In the data rows, zero lies at 4.5, halfway between 4 and 5.
Here are some points:
tensor([8, 6, 5, 3, 6, 7, 4, 4, 6, 3])
tensor([3, 4, 3, 4, 2, 3, 1, 3, 5, 5])
tensor([5, 6, 5, 5, 4, 3, 6, 4, 6, 4])
tensor([4, 4, 4, 4, 3, 6, 3, 5, 3, 6])
tensor([3, 5, 4, 4, 5, 3, 2, 4, 6, 5])
tensor([5, 6, 6, 5, 5, 7, 4, 5, 4, 4])
tensor([6, 4, 5, 7, 6, 6, 5, 4, 6, 5])
tensor([3, 6, 6, 3, 5, 8, 8, 3, 6, 3])
tensor([2, 6, 2, 6, 3, 0, 8, 3, 6, 5])
tensor([5, 2, 2, 6, 5, 1, 2, 5, 7, 3])
tensor([7, 3, 3, 5, 2, 3, 2, 4, 3, 5])
tensor([7, 6, 3, 5, 4, 5, 0, 7, 4, 6])
tensor([6, 5, 9, 2, 7, 7, 5, 4, 4, 4])
tensor([3, 3, 3, 4, 5, 5, 1, 6, 0, 6])
tensor([0, 3, 1, 5, 3, 2, 4, 6, 8, 6])
tensor([2, 6, 1, 6, 4, 1, 4, 6, 9, 5])
tensor([2, 5, 4, 4, 6, 5, 0, 5, 8, 4])
tensor([6, 4, 7, 3, 3, 6, 6, 5, 7, 7])
tensor([0, 6, 5, 3, 2, 6, 4, 2, 7, 6])
tensor([6, 5, 5, 2, 5, 7, 1, 5, 1, 5])
16 more points follow, each with its number after it:
tensor([3, 2, 6, 2, 2, 6, 4, 4, 3, 7]) 0
tensor([4, 3, 7, 3, 6, 8, 0, 4, 5, 6]) 1
tensor([8, 6, 7, 3, 3, 9, 9, 4, 2, 0]) 2
tensor([5, 5, 3, 5, 3, 5, 2, 6, 2, 6]) 3
tensor([4, 4, 6, 2, 5, 5, 6, 3, 0, 3]) 4
tensor([4, 2, 3, 6, 5, 2, 0, 7, 3, 4]) 5
tensor([7, 7, 6, 3, 4, 6, 8, 4, 3, 3]) 6
tensor([2, 4, 6, 4, 3, 7, 4, 3, 3, 7]) 7
tensor([2, 4, 5, 6, 5, 4, 5, 5, 7, 4]) 8
tensor([6, 4, 6, 3, 6, 6, 7, 4, 4, 1]) 9
tensor([3, 5, 6, 5, 3, 2, 4, 3, 7, 3]) 10
tensor([3, 5, 2, 7, 4, 3, 5, 5, 6, 2]) 11
tensor([7, 5, 7, 6, 5, 5, 6, 3, 6, 0]) 12
tensor([4, 4, 5, 3, 6, 7, 6, 4, 3, 6]) 13
tensor([5, 2, 6, 5, 7, 4, 0, 6, 3, 5]) 14
tensor([7, 3, 2, 4, 5, 5, 1, 4, 2, 6]) 15
Which three of these numbered points are nearest to each point below, looking only along the 4 directions in which the first points spread most? Their numbers follow each, nearest first.
tensor([8, 5, 8, 2, 3, 8, 9, 4, 4, 2]) > 2 6 9
tensor([7, 2, 5, 6, 4, 3, 0, 5, 1, 6]) > 15 3 14
tensor([2, 3, 6, 2, 2, 5, 6, 4, 4, 8]) > 7 0 13
tensor([1, 4, 6, 2, 6, 8, 4, 4, 6, 5]) > 7 1 13
tensor([5, 3, 3, 7, 3, 3, 3, 4, 3, 6]) > 3 15 5
tensor([2, 3, 5, 2, 4, 5, 1, 3, 4, 6]) > 7 0 3
tensor([9, 8, 6, 6, 7, 7, 9, 4, 5, 0]) > 12 9 6
tensor([6, 6, 4, 4, 1, 4, 2, 7, 1, 8]) > 3 15 0
tensor([9, 7, 7, 2, 7, 8, 9, 4, 4, 0]) > 2 9 6
tensor([4, 3, 4, 6, 3, 2, 0, 6, 3, 6]) > 5 3 15
tensor([8, 7, 5, 4, 3, 4, 8, 5, 3, 3]) > 6 9 12
tensor([5, 3, 5, 3, 5, 7, 8, 5, 5, 2]) > 9 6 12
tensor([5, 6, 6, 4, 6, 6, 6, 5, 5, 2]) > 9 12 13
tensor([5, 4, 4, 5, 5, 4, 8, 4, 3, 4]) > 6 9 13
tensor([3, 4, 2, 5, 1, 0, 5, 4, 8, 3]) > 11 10 8
tensor([3, 5, 6, 3, 5, 7, 6, 3, 6, 7]) > 13 7 9
tensor([2, 6, 5, 5, 6, 4, 4, 5, 8, 6]) > 8 10 11
tensor([6, 2, 5, 5, 4, 5, 0, 7, 2, 7]) > 15 14 3
tensor([4, 4, 5, 4, 0, 4, 9, 3, 3, 6]) > 4 0 6
tensor([5, 6, 5, 5, 5, 5, 5, 4, 4, 2]) > 9 13 12
tensor([7, 5, 6, 1, 5, 9, 0, 6, 0, 6]) > 1 14 15
